[[ 221 -141  113  148 -492  695]
 [-345  293  143 -718 -104 -735]] gives -735

[[ -98 -122  199  -93 -713  440   69]
 [ 810  477  -92  -68   77 -392  238]] gives 238

[[ 7 82  8 51 94]
 [69 16 39 90 51]] gives 51

[[3721 2530 3151 1894 2870 3684]
 [5198 2180 6497 1862 7749 4125]] gives 4125

[[35 55 39 29 15 78 33]
 [34 54 39 31 14 78 32]] gives 32

[[1676 2165 2512 8002 3543 3658 3395]
 [3287 3742 3909 3843 3743 4105 3590]] gives 3590
---
(7, 1, 2, 7, 2, 2, 1) ==> 7
(3759, 9777, 7407, 2793, 9186, 5421) ==> 3759
(1404, 7858, 7023, 6378, 3086, 6616) ==> 1404
(558, 74, 703, 621, 853, 386, 585) ==> 558
(1977, 6512, 3422, 1802, 6612, 8453, 5957) ==> 1977
(208, 0, 154, 58) ==> 208
---
[-90 -56 -72  36 -29] --> -56

[[ 23  26  77 -17 -33]
 [ 37  24 -70  51 -99]
 [106  67 -16 -94 -66]] --> -70

[[ -17   -4  -70   43   36 -110]
 [ -56    4  -66   42   87  -75]
 [ -47   11   16  -25   86   28]] --> -70

[-17 112 -13  39 -33 -90 -44] --> -33

[ 59 -28  36  89 -99  27 -73] --> -28

[[-91 -43 -25  75  -6 -13]
 [ 53  45 -28  -1 113  25]
 [-90 -17 -27  68  -2 -18]] --> -43
---
[-73 -47   4 -52 -83  25]
25, -83

[-69  95  71  66]
95, -69

[-59  11 -47 106 -22 109  76]
109, -59

[ 30 100  24  34 -19]
100, -19

[[ -29    0    7   27   14    0  -19]
 [  43   19  -45  -86   41 -114  -66]]
43, -114

[[  4  -1  39  58]
 [  1  50 -47   8]
 [ 85  -8  56 -53]]
85, -53

[[ -8 -20 -59  53]
 [ 65 -30 -96  83]
 [  9  13 -33  19]]
83, -96

[-28  46  23  89]
89, -28
---
array([ -96, -695, -534,  942]) ans = -534
array([ 46, 122, 236,  68]) ans = 236
array([835, 616, 283,  96]) ans = 283
array([211, 254, 214,  34]) ans = 214
array([2, 8, 6, 4]) ans = 6
array([230, 247,  17, 196]) ans = 17
---
[-81  52 -29 -65   0 -14 -70] >> 52, -81

[ 15  60   2 -19 -95  38] >> 60, -95

[ 100 -110   48   21   55] >> 100, -110

[[-43  92 -52   3 -12  92 -51]
 [-58  45 -67 -42 -62  65  71]
 [ 76 -57  88   4   5 -79 106]] >> 106, -79

[[-110   43   39  -77  -47]
 [  14  -20  -45   48  -41]
 [ -53  -24   26   63  -11]] >> 63, -110

[[114  41  27  60]
 [ 87  31  21  46]
 [ 38  14  10  20]] >> 114, 10

[[-94  31  56  43 -67   6]
 [-54  17 -52 -34   9   7]
 [ 37 -27   1  -1   7   2]] >> 56, -94

[ 83 -15 -51  46  37 -27  15] >> 83, -51

[[   9   63   12  -40   27  -40 -110]
 [ -47   -4    0  -25    4   11   18]] >> 63, -110
---
array([[ 27,  56, -79, -59,  21,  -1,   3],
       [ 37,  62,  83,  22,  22, -81,   1],
       [  4, -25, -41,  66, -88,   9,  76]]) -> 4

array([[ 19, -36, -61, -10],
       [-80, -89,  68, -36],
       [ 79, -80,   3, -18]]) -> 79

array([[-57,  36,  10,   3],
       [-41,  -8,   7, -28],
       [ 90,   8,  15,   9]]) -> 90

array([[-24, -79, -29, -85, -38],
       [ 49,  26, -21,   1,  12],
       [  9, -94,  43,  25, -17]]) -> 9

array([[  3, -65, -31, -66, -76, -12,  -8],
       [ -7,  -7,  -2,  12,  -3, -56, -17],
       [ 22,  51, -46,  74,  94,  78, -49]]) -> 22

array([[ 66,  32,  56,  -5, -40, -91,   9],
       [ 10,  21, -65,  69, -31,   5,  57],
       [  5,  27,  -6,  27, -22, -65, -32]]) -> 5
---
[[-45 -83 -70 -11]
 [-33 -25  25 -11]] >> -25

[[  38  -22   60    6    7 -104  -84]
 [-111  -79  -53   83   17  -82   88]
 [ -20   52  -69 -102   63  -27   69]] >> 17

[[108   2  13  22  51  18]
 [-89  22 -22  13 -42  -4]
 [ 60  10  43  51  33 -15]] >> 13

[[ 80  -8  21 -81]
 [-29  17 -84 -15]] >> 17

[[-38 -62 -22 -27 -59]
 [ 32  77  -6   1  87]
 [ 24  45 -63 -48  32]] >> -6

[[109 -61 -18 103]
 [-33  45  99 107]] >> 45

[[ -98   -2  -10   45 -109 -111]
 [ -80   98  -81   67  -75  -11]] >> 67
---
[ 70 -49 -80 -88] -> 70
[ -1  18 -95  -1   7  -8] -> -1
[ 86  26  80  12  62 -49  81] -> 86
[  58  -61 -101  -41   21] -> 58
[-57  87 -70 -84  12] -> -57
[-64   7  12  87 -49] -> -64
[-59  -8 -88 -13  19  90   6] -> -59
---
   3    60   -29   -75    13  -113 gives -113

 12  -38    1  -50   10   -6
-31  111  -53   85   10   -7
 11  -34  -15  -27    5   13
gives -6

103  -38   54  -36   36 gives 36

-111   -24   -29    11   -97 gives -97

-92  -37  -56    6   81   39 gives 39

  1   48  -84   -7   48
-44   33   23    8  -19
gives 48

-111   -84   -31   -43   -25   -15 gives -15

 -8   51   55  -47  -91   29  -19 gives -19

-65  -87  -41  -47   11 gives 11

 71  102   27   21   14 gives 14
---
[[ 84 -20  89 -15 101]
 [106 -44 -23  85 -29]]: -15

[[ 96  13  63  -5 -22  54 -24]
 [ 34 -64  63   8 -24  90  59]
 [ 26  58  63  74 -86  -5 -25]]: 90

[[ 61  52  83   7]
 [  1  -4  34 -27]
 [-65 -42 -93 -34]]: 34

[[-26 -19 -30 -13  26 -10 -14]
 [-25 -12 -34   0  88  34   4]
 [ -3 -21 -10   4  33 -15  17]]: 34

[[ -8  -2  94 -21 -12   0]
 [ -3  -3 -16  -7  -3   3]
 [-10  -9  40 -16   0   8]]: -3

[[-13  36 -21  11  95 -32 -30]
 [ 18 -13   0   6 -43  35 -53]]: -32

[[  52   61   83 -101   71 -111]
 [ -85   45   23   41  -80  -23]]: 71

[[-18 -57  19 -50  31 -16 -13]
 [-49  -6  11   6  85  -9 -11]]: -16

[[-36 -83  47  -3 -71 -63 -45]
 [-51 -53  23  23 -73 -41  35]]: -63
